In the rows, 128 means zero.
The same turns and mirrors carry the whole set onto itself, and each row onto the other rows of its family. Which rows share a family with each named row? Give them in list order.
These 16 rows form 4 families of 4 rows each.
k_139: [127 111 121 115 128 117  97  88 148 140 155]
k_78: [114 117  87 139 147 111 112 122 124 103 135]
k_708: [153 144 127 154 129 154 136 106 137 155 126]
k_161: [129 116 134 132 106 131 155 119 118 129 164]
k_148: [115 132 129 169 125 114 140 125 116 128 124]
k_852: [157 126 104 103 135 142  92 115 142 154 133]
k_931: [117 124 147 142 127 122 141 144 117 109 117]
k_366: [153 130  88 121 155 148 110 100 140 133 142]
k_526: [150 137 116 100 150 148 102 109 155 128 125]
k_465: [147 129 159 132 131 150 133 110 136 147 114]
k_514: [118 122 128 140 109 110 135 153 107 130 128]
k_713: [114 122 105 101 146 113 121 126 133  97 132]
k_730: [115 113  85 107 124 111 108 132 135 116 133]
k_21: [158 115 138 149 124 162  96 134 135 132 145]
k_214: [148 119 139 139 106 152 131 123 130 163 119]
k_24: [120 149 110 135 111 118 104 146 147 106 150]

Which other rows belong to the same family as k_161? k_139, k_21, k_24
Which other rows belong to the same family as k_366? k_78, k_708, k_148
Which other rows belong to the same family as k_465? k_931, k_526, k_713

The same turns and mirrors carry the whole set onto itself, and each row onto the other rows of its family. Which rows share a family with each named row? Give them in list order.
These 32 rows form 4 families of 8 rows each.
k_210: [146 102 134 124 143  76 147 112 136 156 114 126 146 153 121 153 104 105
 125]
k_333: [176 127 115 108 161 117 120 143 132 132  90  97 147 111  98 130 113 122
 150]
k_945: [158 118 104 166 121 139 150 141 111 133 130 133 130 149 102 143 105 138
 127]
k_372: [112 127 107 155 140 144 129 157 136 120 141 131 128 107 137 135 114 128
 155]
k_182: [153 101 135  99 113 125 142  96 148 112 131 118 118 118 101 147  89 144
 141]
k_455: [135  94 136 128 137  77 154 119 145 149 106 129 150 157 119 161 113 125
 128]
k_481: [142  92 128  94 120 121 131  97 146 119 120 110 107 111 107 151 101 143
 132]
k_779: [127 129 115 154 159 135 124 159 140 120 148 132 133 107 135 152 106 130
 158]
k_800: [156  83 127 130 104 143 125 121 151 144 156 141 141 105 122 114 115 119
 125]
k_63: [120 127 138 134 141  86 132 117 162 123 132  84 162 130 119 130 118 108
 145]
k_47: [164 107  77 125 136 106 119 139 133 149 136 132 161 113 119 127 139 132
 179]
k_786: [127 127 143 137 140  99 128 123 146 129 135  86 178 129 121 140 124 100
 158]
k_856: [159 117  97 164 117 139 147 134 117 126 130 149 127 148 104 149 113 127
 149]
k_279: [169 100  80 122 136 118 118 148 150 144 127 131 151 120 119 122 148 136
 166]
k_908: [154 101 142  99 114 112 134  95 148 116 121 106 121 102  98 150 105 132
 147]
k_753: [115 113 138 149 152  96 128 129 160 127 127  82 169 128 109 138 115 106
 141]
k_85: [164 128 108 101 179 124 122 144 132 140 103 104 143 117 107 129 105 122
 155]
k_986: [131  97 134 122 137  88 155 104 127 164 123 126 142 155 121 147 117 113
 124]
k_970: [143  71 116 134  93 134 122 125 156 139 141 134 143 109  91 117 118 121
 128]
k_82: [166 120 113  94 171 118 117 132 137 143  95 100 136 119 105 128 123 117
 137]
k_171: [161 105  81 118 140 113 129 151 152 150 129 122 169 118 119 132 148 121
 172]
k_864: [150 106 150  94 119 123 138 102 164 112 123 118 115 120 105 148 114 133
 143]
k_230: [154  75 120 136 104 136 122 122 147 140 147 144 141  88 106 128 111 120
 134]
k_387: [113 128 104 150 131 133 125 159 127 121 140 119 136 111 137 150 110 147
 157]
k_916: [125 129 131 141 146  83 124 131 152 129 142  89 176 133 114 141 115 119
 147]
k_651: [149 127 105 155 124 133 148 129 126 123 135 156 127 155  89 140 107 140
 135]
k_812: [138  99 141 133 137  80 152 118 135 159 131 126 147 153 119 149 104 124
 112]
k_312: [159 123 111 101 182 113 123 129 133 139  99 108 140 112  92 141 114 108
 152]
k_623: [110 126 113 155 154 142 126 156 126 125 132 121 136 114 129 153 117 128
 161]
k_700: [143 118 116 160 118 144 157 125 120 123 124 142 132 156  99 153 118 140
 138]
k_490: [170  92  81 128 143 109 125 150 148 148 121 127 161 104 131 140 145 131
 161]
k_232: [144  73 127 126  98 134 136 118 154 148 151 141 143 107 105 130 113 111
 129]

Which other rows belong to the same family as k_945? k_333, k_455, k_481, k_753, k_970, k_387, k_490
Which other rows belong to the same family as k_47? k_779, k_800, k_786, k_986, k_864, k_651, k_312
Which other rows belong to the same family as k_279? k_908, k_82, k_230, k_916, k_812, k_623, k_700

The same turns and mirrors carry the whole set onto itself, and each row onto the other rows of its family. Which rows share a family with each named row? Give them in list order.
These 30 rows form 5 families of 6 rows each.
k_805: [144 127 136 138 117 168 126 184 153 138]
k_866: [150 105 136 127 127 145 143 107 148 145]
k_187: [138 113 115 106  87 159 110 158 113 130]
k_115: [144  93 119 135 100 180 127 163 144  98]
k_466: [152 101 132 140 139 174 123 193 135 128]
k_672: [140  81 109 132 151 137 115 114 137 134]
k_184: [145 135 135 138 130 143 155 131 144 136]
k_75: [148 105 130 108  89 171 110 149 113 143]
k_989: [164 115 130 118 132 163 111 180 133 151]
k_943: [151  91 110 123 151 149 123 111 126 152]
k_321: [122 110 143 136 118 140 127 110 132 116]
k_884: [132 112 120  99 109 151 115 171 132 163]
k_925: [144 128 133 157 134 161 138 119 147 131]
k_962: [123 117  91 152 133 156 134 136 104 138]
k_822: [147  79 122 132 161 134 131 131 134 120]
k_318: [152 119 136 147 135 177 142 113 131 135]
k_143: [122  96 101 114  95 161 112 168 117 139]
k_255: [147 101  97 128 128 154 124 192 147 125]
k_861: [138  79 141 117 102 179 111 147 126 115]
k_271: [125 112 122 165 150 144 136 147 117 109]
k_194: [156  74 125 124 128 168 103 165 129 101]
k_564: [133 111 120 160 124 171 153 133 108 121]
k_106: [147  66 134 125 123 164 104 155 153 114]
k_900: [120 105 103 139 122 149 146 133  96 121]
k_530: [161  81 135 133 124 183 106 168 117 116]
k_923: [144  88  98 134 159 136 135 143 117 148]
k_70: [162 127 134 121 127 155 117 184 151 138]
k_521: [145 103 111 101  93 150 118 152 156 133]
k_174: [141 112  97 150 145 166 138 141  99 145]
k_617: [124 109 114 129 150 117 124 139 131 142]

Which other rows belong to the same family as k_106? k_805, k_184, k_822, k_143, k_900
Which other rows belong to the same family as k_187? k_672, k_925, k_962, k_194, k_70
Which other rows belong to the same family as k_466? k_866, k_884, k_861, k_564, k_923

The same turns and mirrors carry the whole set onto itself, and each row onto the other rows of its family. Which rows share a family with each named row? Give them in list order.
These 40 rows form 5 families of 8 rows each.
k_717: [108 161 135 119 114 107 145 116 132 111 113 108  98 161  99 122 138 145
 114 114 134 141  89 128 131 120 116 134 152 145 123 123 148]
k_976: [114 123 160 148 126 144 118 129 117 107 120  97 111 137 151 136 107 134
 141 120 115 140 131 144 110 128 112 114 125 103 142  83  84]
k_625: [155 115 122 139 121 144 122 126  94 118 112 113 122 140 124 157 153 111
 134 128 135 147 127  82 162 140 115 115 136  84 144 131 112]
k_721: [122 124 145 113 133 125 130 135 110 135 112  80 110 147 156 160 116 137
 111 130 139 130 105 159 162 132  96 136 130 102 115 103 129]
k_998: [159 138 147 150 131 152 110 141 113 125 127 107 101 138 144 128 119 114
 145 144 108 130 123 145  88 133 113 123 123 121 134  83 108]
k_512: [115 110 145 119 110 116 132 118  96 131 134  75 118 141 144 136 117 130
 129 134 143 129 121 156 142 133 110 116 113  96 139  94 104]
k_225: [146 169 140 123 145 125 133 118 128 100  97 137 144 101 131 104 136 162
 113 133 136 119 130 111 137 128  90 140 131 143 122 124 119]
k_323: [165 117 144 169 106 171 122 142 148 121 145 124  97 142 107 119 147 125
 123 134 111 131 150 139 143 136 106 129 121 128 149 128 121]
k_406: [136 149 115 128 102 116 104 148 148 128 136 145 129 155  96 138 104 106
  88 131 155 125 135 136 134 135 145 113 139 142 120 127 132]
k_790: [140 137 163 161 126 142 116 129 121  96 128 107 103 140 154 119 100 148
 146 133 124 151 136 139 112 132 135 136 125 100 139  90 113]
k_568: [138 125 141  99 113 135 145 133 100 128 129  77  99 121 133 155 131 104
 110 143 129 135 114 147 151 134 106 125 139  93 133 101 123]
k_16: [109 163 140 106 128 102 141 130 143 133 117 116 129 134 110  91 156 139
 109 100 147 138  98 125 121 144 117 136 144 134 111 118 139]
k_95: [113 168 116 100 119 109 126 132 149 136 127 123  99 139 116  99 131 105
 121 111 130 137  96 142 136 119 119 139 147 145 126 124 146]
k_213: [141 186 127 114 132 125 145 134 116 119 135 157 136 103 128 124 119 135
 120 122 115 130 119 104 127 140  92 149 131 146 130 112 108]
k_242: [118 121 102 127 114 153 123 132 121 112 138 132 136 120 148 157 110 120
 113 115 154 153 137  81 126 126 115 129 115 136  92 139 104]
k_807: [127 176 146 127 133 115 142 127 133 125 108 138 142 105 131  97 134 159
 114 118 127 143 110 119 123 145  86 123 146 149 116 134 112]
k_396: [146 105 148 167  88 153 133 120 164 109 150 114 126 161 130 112 156 129
 124 132 117 146 120 119 141 138 108 112 117 116 153 128 118]
k_806: [130 178 131 142 133 120 150 122 117 106 121 129 128 122 124 131 124 173
 131 137 124 137  98 100 118 132  89 143 124 144 121 123 120]
k_905: [118 137 107 155 111 121 112 134 134 121 128 117 120 159 115 136 107  92
  83 113 161 143 148 122 131 119 136 115 115 142 117 144 120]
k_189: [125 156 120 145 106 115 107 148 139 144 121 110 146 147 131 110 115 108
 101 130 153 137 156 123 130 135 163 119 127 138 108 133 139]
k_559: [121 133 121 145 111 111  84 135 148 132 120 126 145 145 123 119 101 114
  86 122 155 148 152 113 132 155 134 123 139 137 101 126 126]
k_653: [130 127 137 118 107 124 133 113  85 150 140  77 117 138 135 144 131 128
 126 143 130 132 102 158 157 121 102 113 129 112 136 124 131]
k_127: [154 127 127 130 123 142 152 134 137 133 119 116 119 157 148 151 176 112
 129 127 145 158 121  87 169 155 113 112 122  99 124 138 114]
k_53: [121 119 149 118 100 122 143 123  89 118 133  94 116 136 155 149 116 146
 123 135 134 124 113 154 160 133 139 115 134  94 134 106 133]
k_758: [156 114 127 125 130 154 125 130 124 136 140 117 127 135 129 170 166 112
 146 121 137 140 107 107 167 149 121 114 131 101 150 123 138]
k_288: [132 126 116  90 120 160 138 133 147 113 148 147 133 120 153 137 114 134
 107 120 153 129 126  86 147 153 115 127 130 141  93 132 120]
k_924: [154 128 142 169 100 159 144 146 156 129 133 130 109 173 137 119 168 123
 111 133 114 136 142 125 137 143 113 113 111 135 116 137 108]
k_392: [145 104 128 152 106 140 144 129 127 114 122 118 133 146 135 134 165 128
 135 119 128 131 110  88 163 145 114 105 124  87 160 130 115]
k_724: [126 141 129 107 114 156 136 138 136 114 122 122 141 102 156 131 108 131
 110 122 150 148 160  83 139 143 137 123 147 137  95 131 113]
k_919: [ 98 160 135  89 126 118 130 146 143 129 114 125 112 156 109 120 141 123
 100 103 135 136  97 128 131 129 137 141 148 124 108 100 137]
k_358: [149 178 131 120 138 123 133 128 124 131 118 144 129 113 142 107 101 157
 120 151 136 137 118 121 131 136  82 128 122 150 117 127 102]
k_854: [151 108 134 128 113 136 142 110 110 120 125 131 135 138 141 140 177 114
 121 118 142 148 117  94 164 124 129 118 115  92 148 111 112]
k_130: [147 116 143 175 102 155 129 117 161 114 133 131 113 136 145 108 160 119
 114 136 116 143 126 139 138 104 122 109 105 122 143 125 111]
k_10: [136 144 162 155 146 165 128 132 122 102 128 102  96 135 128 133 124 132
 138 111 112 136 130 122  98 126 115 135 126 109 142  83 102]
k_198: [130 160 113 153 118 112  90 157 145 134 110 143 128 163 113 110 114 104
  94 127 137 143 141 122 146 139 135 130 128 126 122 141 128]
k_937: [144 113 141 169 102 169 126 123 161 112 167 105 108 152 127 128 145 118
 113 144 118 124 127 138 123 130 121 109 110 131 125 125 126]
k_260: [115 116 110 121 122 138 117 137 144 119 124 130 140 106 147 131 102 132
  94 116 160 122 144  89 138 158 124 118 138 133  87 127 119]
k_637: [148 134 163 146 143 146 113 138 116 117 110 108 104 163 153 135 105 147
 125 120 124 125 134 146 111 136  98 144 122 126 119  81 106]
k_634: [137 134 101 107 120 152 114 150 146 114 130 150 124 102 128 142  99 134
 128 138 156 145 131  87 134 135 116 138 138 121  98 132 111]
k_872: [112 157 143 103 125 112 111 118 151 117 110 118 142 145 118 112 161 134
 107 116 137 134 100 139 134 118 128 139 148 142 111 116 157]

Which other rows belong to the same family as k_872? k_225, k_790, k_189, k_53, k_724, k_854, k_130
Which other rows belong to the same family as k_905? k_717, k_721, k_242, k_806, k_127, k_924, k_637
Which other rows belong to the same family as k_288? k_625, k_653, k_919, k_358, k_10, k_198, k_937
Which other rows belong to the same family as k_758? k_998, k_323, k_406, k_568, k_95, k_213, k_634

The same turns and mirrors carry the whole set onto itself, and each row onto the other rows of its family. Which rows share a family with each named row? Give them in list order.
These 30 rows form 10 families of 3 rows each.
k_30: [118 137 156 150 100 133 119 130  83  78 116 122 114 107 154 121 152 133
  99 151 151 108]
k_836: [123 171 137 155 105 125 112 125 104 120  91 138 132 126 121 115 168 157
  97 142 117 136]
k_740: [126 151 166 121 105 121 156 123  82 143 141 112 126 150 116 107  95 137
 108 134 150 120]
k_640: [134 180 155 137  95 111 123 133 103 120 104 118 144 140 103 103 151 150
 100 140 140 139]
k_633: [136 160 164 119 123 117 146 128 109 108 167 128 136 148  81 125 121 164
 114 123 156 123]
k_754: [103 138 146 152 112 149 142  97  74 135 125 146 109 135 138 129 121 143
  98 144 118 116]
k_258: [100 147 160 144 117 133 115  93 107 109 150 144 109 131 124 137 180 155
  98 140 114 146]
k_440: [111 164 129 122 122 119 120 147 109 107 154 121 108 129 153 117 121 132
 137  88 117 146]
k_311: [144 140 126 135 147 128 134 150 123 113 156 153 118 126 127 142 136 176
 117 104 119 123]
k_804: [122 161 183 112 107 104 129 122 117 113 171 106 128 148 101 118 153 148
 108 131 150 150]
k_252: [ 81 163 130 141 110 138 115 101  86  97 145 137 105 129 143 124 138 127
 125 116 110 142]
k_432: [111 131 155 149 119 143 121 113 105 108 123 135 101  98 124 166 157 128
  73 126 115 144]
k_596: [ 95 175 153 117 100 116 127 116  90 100 161 110 118 144 117 105 117 120
 128 111 141 146]
k_936: [133 135 158 114 137 122 126 132  68  90 140  89 113 142  99 116 118 114
  99 131 144 131]
k_208: [123 119 179 114 135 108 146 144 116 154 162 131 106 119 113 125 159 135
 115 142 116 141]
k_421: [109 122 186 120 127 112 145 127 105 149 159 137 105 120 103 125 163 134
 109 150 116 138]
k_827: [140 134 131 134 129 129 144 150 102 148 131 134 110 131 161 124 106 150
 114 111 116 119]
k_269: [133 146 167 133  98 116 128 148  89  83 125 102 125 119 144 108 133 131
 106 143 171 109]
k_578: [106 146 146 149 126 147 133  94  94  99 152 162 119 134  97 142 148 166
  99 140 126 119]
k_373: [114 116 174 123 135 117 142 136 110 149 157 142 101 114 116 131 171 136
 113 145 105 138]
k_471: [128 123 145 129 111 135 110 168 100 114 148 121 134 103 134 142 110 153
 142 103 130 118]
k_706: [118 123 140 137 142 141 116 112  61  84 125 117  99 129 118 135 139 121
  90 141 115 127]
k_69: [146 173 135 140 112 106 117 156 118 126  98 123 138 126 127 110 151 160
 106 125 124 141]
k_398: [108 133 172 127  90 135 116 136  80 105 153 110 145 117  97 132 106 141
 135 130 154 114]
k_594: [141 138 148 139 112 121 121 162 101  85 118 114 116 104 170 121 143 142
 107 132 150 111]
k_644: [122 148 187 124 102 116 137 119 102 110 140 104 120 118  87 142 134 116
  77 131 154 147]
k_86: [139 145 149 122 131 111 117 150 138 122 158 127 113 130 150 132 164 164
 114 106 115 150]
k_613: [148 121 131 122 159 123 118 157  84  93 133 106 100 125 138 131 128 127
 103 112 117 134]
k_449: [149 137 157 121 129 117 136 163 127 120 135 111 112 100 131 154 132 133
  88 100 132 151]
k_766: [ 98 119 147 149 105 158 103 124  79 102 137 139 128  99 125 151 128 148
 131 130 123 114]

Which other rows belong to the same family as k_373? k_208, k_421
Which other rows belong to the same family as k_633? k_311, k_578
Which other rows belong to the same family as k_269? k_30, k_594
Which other rows belong to the same family as k_827? k_740, k_754
Which other rows belong to the same family as k_471? k_398, k_766
Which other rows belong to the same family as k_432? k_644, k_449

